Where one turn sends some rows of the set: a few examples, then the rows asked
z_958: [-1.40  0.40  0.76 -1.49 -0.14  1.09 -0.16 -0.74  1.45 -1.71  2.23 -0.89
 -1.18  0.54 -0.36  3.24  1.58 -1.88 -2.14 -0.79]
z_197: [ 0.40 -0.63 -1.91 -0.48 -0.21  0.65  0.70  0.04  0.19  2.35  1.86  0.80
  0.72  1.57  1.25 -0.86 -3.39 -2.17  0.85 -0.74]
z_502: [ 2.79  0.33 -1.93 -1.38  0.53  1.95  2.30 -1.56  0.30 -0.06  2.68 -0.21
  0.49  0.04  0.17 -1.05 -1.04  0.20  1.56 -0.38]
z_829: [ 1.56  0.29 -0.27  1.74 -2.54  2.41  2.10 -0.87  0.80 -2.14  0.90 -0.42
 -1.78 -1.31 -1.68  0.31  0.63 -0.78 -1.15 -1.36]
z_641: [-0.33 -1.57 -1.11  0.47  0.80  2.66  0.01  1.47 -1.07 -2.26 -2.74  1.78
 -1.90  0.79 -0.17 -1.98  3.35 -0.90 -1.32  0.01]
z_390: [-0.87 -1.91 -0.08 -1.32 -0.64 -0.65  0.90 -2.32  1.25 -0.75  1.87 -0.28
  1.55  0.22  2.06  1.36 -0.16 -1.29  0.06  1.15]
z_295: [ 0.38  0.45  0.08 -0.29  2.07  1.86  0.51 -1.48 -0.76 -1.33  2.08 -0.14
 -0.49 -3.20 -1.81 -2.60  1.83  0.70 -1.40  0.83]
z_715: [ 0.25  0.45 -2.63 -0.16  2.99  1.54  1.00 -2.52 -1.58  1.99  1.64  0.95
 -0.73 -0.34 -0.22  0.63 -0.66  1.14 -1.01 -0.14]
z_472: [-0.46 -0.32  1.55 -0.13  0.13 -1.23  2.03 -2.65 -1.51 -0.22  0.79  0.30
 -3.10  0.72 -0.36  0.12 -0.89 -1.01 -0.22 -3.13]
z_347: [ 0.12 -1.08  0.58 -1.63  2.19 -0.20  1.55 -2.29 -1.60 -2.52  0.90  3.11
 -0.60  0.61  0.50 -0.24 -1.31  0.70 -0.20 -2.44]
z_85: [ 0.12  0.64  0.30 -0.83 -0.81  1.08 -1.38 -0.61 -1.49 -4.38  0.56  1.85
  0.57  3.48  1.58 -1.18  1.32 -1.08 -0.99 -2.04]
z_964: [ 0.00  0.74  2.17 -0.54  0.10 -0.88  0.37 -0.80 -2.12 -1.69  1.32  2.26
 -1.51  2.01  1.63 -2.76  1.81 -3.53 -1.64 -0.57]
z_48: [ 1.85  0.57 -0.74  1.04 -0.36  2.80 -0.09 -0.19 -0.50  0.21 -3.69 -1.10
  0.22  2.41  1.14 -1.03  0.43 -1.66  0.77 -1.17]
z_628: [-1.69 -0.20 -0.29 -0.70  3.51  1.65 -2.00  0.63 -1.28 -0.21  2.00  2.18
  0.48 -1.46 -1.05 -2.34 -0.22 -0.88 -2.56  0.63]
z_982: [-0.91  1.25  0.27 -0.81 -0.85 -0.33 -1.77 -2.68 -2.32 -0.72  0.78 -1.22
 -0.16  2.90  1.63 -2.74  1.45 -1.84  0.22 -1.31]
z_983: [ 0.46  0.21 -1.84  1.98 -0.36  3.71 -0.01  1.23  1.00 -1.53 -1.54  0.32
 -0.90  3.23  0.37 -1.18  0.48 -3.61  0.96 -0.49]
z_72: [-2.04  0.09 -0.46  2.16 -2.64  1.87 -1.33  0.90  0.81 -0.94 -0.24  0.05
 -1.09 -0.24 -1.40  0.51 -0.46 -1.42 -2.58 -2.20]
z_372: [ 1.48 -0.94  0.61 -0.51  3.25  1.05  0.49  1.91 -1.96  1.04 -0.25 -0.82
 -1.19  2.17  0.37 -3.19  1.36 -1.57  0.67  0.68]
z_671: [-2.35  1.43 -0.46  0.15  1.63  2.65 -1.10 -0.44  2.15  1.96 -0.19  0.01
  1.00  2.34  0.79 -3.13 -0.50 -1.82 -0.23  1.05]
z_465: [-0.22  1.15 -1.19 -0.46  2.97  1.92 -0.55  1.30  0.88  0.67 -0.57 -0.54
  0.25  2.19  1.19 -3.54  0.91 -1.98  1.83  1.00]
z_975: [-2.14 -0.95  1.84  2.51  1.24  2.16 -0.35  1.72  1.37 -0.37  0.87  0.86
 -0.37  1.83 -0.69 -3.23 -0.04 -2.69 -2.02  1.51]
z_280: [ 0.85 -1.99 -1.68  2.59 -0.55  1.01  1.81 -0.66 -0.85 -0.46  1.46  0.22
 -0.74  0.79 -0.56  1.91 -1.55  1.41 -0.99 -1.11]
z_279: [-1.28 -0.67  0.43  2.39  1.45  1.95 -0.69  1.91  0.22 -1.85 -1.31  0.46
 -1.04  0.36 -0.37 -3.69  2.37 -2.67 -0.63  1.51]
z_755: [-1.28 -0.01  0.97 -0.06  1.36  0.48 -1.03 -3.71 -2.34 -2.22 -0.04 -0.35
 -0.80  0.01 -1.17 -0.16 -0.32  1.08 -0.71 -3.06]
z_612: [-2.00 -0.72 -2.09  1.19 -0.28  4.34 -0.51  0.68  1.98 -0.97  0.43  1.64
 -0.41  3.93 -0.29 -1.28 -0.41 -2.37 -0.67  0.04]
z_569: [-0.33 -0.98  0.94 -0.47  2.30  1.65 -0.92 -3.11 -1.31 -1.53  2.73  0.20
  0.90 -0.51 -0.34  1.31  0.39 -3.10 -1.95  1.58]
z_606: [-0.28  0.73  1.03  1.91  1.79  0.27  1.12 -0.10 -0.23  0.10  0.48  0.60
 -1.06 -2.00 -0.91  0.77  0.34  1.80 -3.29 -0.57]

z_569 -> z_958
z_606 -> z_280
z_612 -> z_671
Now these:
z_755 -> z_472
z_295 -> z_829
z_197 -> z_628
z_641 -> z_48
z_279 -> z_983
z_85 -> z_982

